One turn sends every row of this set to another row. A few are shown first. Where does it send the rows asked after them?
K_407: [ 41.0  -5.6 -14.9 -39.1   6.5 -11.3  -8.7  -2.6   7.8   6.3  -4.2   7.1
  -6.5  -9.5 -25.5  11.7 -16.3  14.0   7.7  12.9 -22.6 -25.9  -3.2 -22.8
 -25.7  20.2   3.8  -7.0  18.3  -6.4   2.0 -16.1 -14.3 -11.2   5.1  10.1
   3.4  -8.4   2.3  20.5 -17.1 -19.3   1.5 -29.7 -22.1  11.2]
K_716: [  5.8   0.2   3.1  -0.7  17.1  32.5 -11.6 -40.5  -5.4  30.4  -1.4  -4.5
 -13.4 -48.0   0.6  -3.5  34.5  26.2 -27.4 -23.3 -37.3 -32.8  -5.3   0.0
 -13.1  12.2  37.4  12.8 -11.4 -13.4  -5.6  -9.4  -4.4  -1.8  21.5  26.0
   1.1   2.4  -4.9   7.2   4.5  -4.9  -1.2 -22.2 -23.5   0.5]
K_439: [ 37.3  -9.0 -15.6 -36.4   3.7 -19.2  -5.2  -3.0  -2.8  20.6 -15.7  -9.6
 -14.7 -20.9  -1.2  12.2  -6.5  12.6  -6.1  19.6 -27.1 -33.6 -11.5  -4.1
 -25.5  24.7  11.7 -23.5  18.6  -4.1  10.5 -15.2 -14.7   3.4  11.0  16.1
  -5.9   7.4   4.1  37.1  -9.4 -22.7  -4.7 -28.7 -18.9   3.7]
K_362: [ -5.9 -10.6   9.1 -12.2   3.2   0.8 -13.6 -10.2 -14.7   2.0  30.3  -8.0
  -3.3   6.1   8.8 -16.4   1.8  14.1 -21.7 -10.7 -38.1  23.7 -17.3  14.8
 -14.2   9.5   5.0   8.1 -14.2 -16.3  14.8 -14.2 -12.6 -14.4  -6.9   3.8
   4.1  -2.4 -30.4  -6.7   1.5 -38.4   3.5 -22.7   1.1 -29.4]
K_644: [ 27.3  -0.7 -12.8 -34.9   1.6 -46.3  -8.5  -5.3  -7.7  11.5   0.7   1.6
   3.0  -3.2 -10.5  19.2  -5.6  15.2  -7.8  11.5 -15.4 -12.1 -17.7 -10.5
  -6.5  28.1  11.7 -16.7  14.4  -7.1  11.0 -25.1  -5.9  -0.2   2.4  13.3
  -0.4   7.8   5.4  30.9 -18.1 -20.8  -4.0 -22.1  -7.9   3.6]
K_689: [ 30.3  -6.9 -23.2 -36.9   0.8 -22.1  -0.3   2.8  -1.0  26.8  -6.2   3.4
  -8.1  -7.2   0.4  13.6  -7.2   2.1  -3.0  25.8 -24.3 -11.7  -2.0   7.5
 -22.3  19.4  -3.5 -14.7  22.1  -4.5  10.7 -30.2  -8.3 -10.2   4.5  23.0
   2.0   4.2  -3.1  22.1 -13.4 -14.5  -2.4 -30.4  -8.7  -0.6]
K_571: [  4.8   3.3  -7.0  -7.7  15.9  31.1  -1.5 -34.8   2.5  36.1   3.0   8.1
  -8.4 -40.4   0.4  -2.2  39.2  14.2 -19.9 -17.8 -35.3 -10.6   8.6  11.8
  -9.0   4.8  24.5  15.6  -5.0  -6.5  -4.6 -22.3   1.2 -17.3  15.8  37.3
   3.9   3.2  -5.5  -0.4  -2.3   5.8   0.9 -26.0 -13.5  -1.4]
K_866: [ 16.4  15.4 -12.2   5.5   1.6  15.2 -13.8  -8.0   7.0   6.4  -0.4  -9.9
 -27.8 -18.1  10.5  -2.4  37.2  -9.8 -16.6   6.7 -28.9 -17.2 -28.0   6.9
  -2.2   0.2   6.9 -19.4   8.2  -8.4   9.4  -0.8  28.9   2.5 -14.9 -23.4
 -13.0 -17.8   0.3   4.4 -16.6 -30.6 -21.3 -26.8 -11.9  -5.4]
K_68: [  0.7  -9.8  10.9 -13.4  -7.1 -10.2 -16.4 -21.0  -8.7  -5.5  32.7 -12.6
   0.2  -5.5  -3.6 -12.7  13.6  24.7 -16.8 -29.6 -32.2  22.9 -28.5  -3.4
   7.1  16.9  22.0   5.7 -21.8  -7.7  17.6 -10.9 -10.8 -12.4   2.2   2.8
  -2.0  -8.5 -13.7  -1.5  12.0 -39.0   8.9 -10.1  -3.5 -24.4]
K_736: [ 20.7   3.0 -14.7  11.7   0.6  12.5 -24.9  -4.6   4.5  27.6  13.4  -4.8
 -39.2 -19.6   9.1   9.0  31.2  -1.5 -10.1   7.1 -32.1 -32.3 -30.1   9.0
  -0.9  -3.0   4.8  -9.0   3.9  -6.9   7.4  -8.1  31.5   7.8 -12.4 -23.8
  -9.8 -10.0  -4.3  -2.7 -10.0 -27.9  -9.5 -13.6  -5.6  -3.1]
K_579: [  1.6 -16.8  11.7 -12.2  -1.7   0.4 -21.2 -11.1 -17.7  -6.2  18.9 -21.0
  -9.9   0.1   8.0 -19.5  -7.1  22.0 -23.8 -14.8 -38.8   2.5 -30.6   3.1
 -19.0  20.2  16.7  -2.2 -17.7 -17.4  17.9  -3.0 -20.7  -4.0   3.2  -7.8
  -2.3  -7.8 -25.2   2.8   8.0 -51.6   4.4 -23.0 -11.2 -26.8]
K_18: [  8.9   3.7  -9.3  -5.0   6.6   8.5  -8.1 -36.5  -0.6  35.9  -2.1   7.1
   4.4 -41.1  -4.7   2.9  36.9  25.4 -16.8 -22.4 -21.0 -22.0  -7.4  -5.2
   6.1  15.2  35.6  16.0  -5.2 -12.9   1.5 -29.1   3.9 -16.7  24.5  27.4
   7.9 -11.8  11.5  11.5   0.6   5.5  -0.2 -16.6 -23.8   7.6]
K_375: [ 13.8   8.5   3.9  -9.6  26.3  37.3  -4.4 -36.4   6.9  15.9   6.9   6.4
  -1.5 -43.6 -14.4  -4.3  29.3  29.4  -6.6 -25.2 -31.1 -18.9   7.6 -15.6
 -11.7   6.8  23.0  22.1  -3.4 -10.1  -5.0  -3.0  -6.7 -16.1   5.8  17.6
   5.4 -16.6   1.3  15.0  -4.8   0.0   0.3 -21.4 -27.5   7.0]
K_63: [ 21.2   4.8 -14.1   5.6  -8.4  14.7 -25.0  -7.8  11.0   7.8   1.9  -4.8
 -36.6 -13.6  -5.6   0.3  31.2 -12.5 -18.6   5.8 -33.4 -26.1 -32.8   1.6
  -3.6  -2.5  14.4 -15.4   1.2  -9.6  -0.9 -10.9  30.7   1.1   0.0 -16.4
 -10.3 -10.5  -5.8 -22.3 -13.6 -33.2 -14.9 -28.2  -9.7  -3.4]
K_541: [  8.6 -12.0  12.9 -12.3  10.9   5.8 -23.0 -10.5  -9.1  -4.8  38.5  -4.8
  -6.1   1.1 -10.8  -9.0 -12.0  31.7  -3.6 -17.9 -35.0   3.8 -16.7 -12.8
 -15.4  12.7   4.1  17.9 -13.5 -15.6  11.2  -0.1 -18.8 -10.3 -11.7 -11.9
   6.3 -15.7 -25.0   1.4   3.1 -40.0  11.8 -12.5  -9.5 -16.7]

K_644 turns into K_68
K_362 turns into K_571
Where do these go?
K_407 turns into K_541
K_579 turns into K_716
K_63 turns into K_736

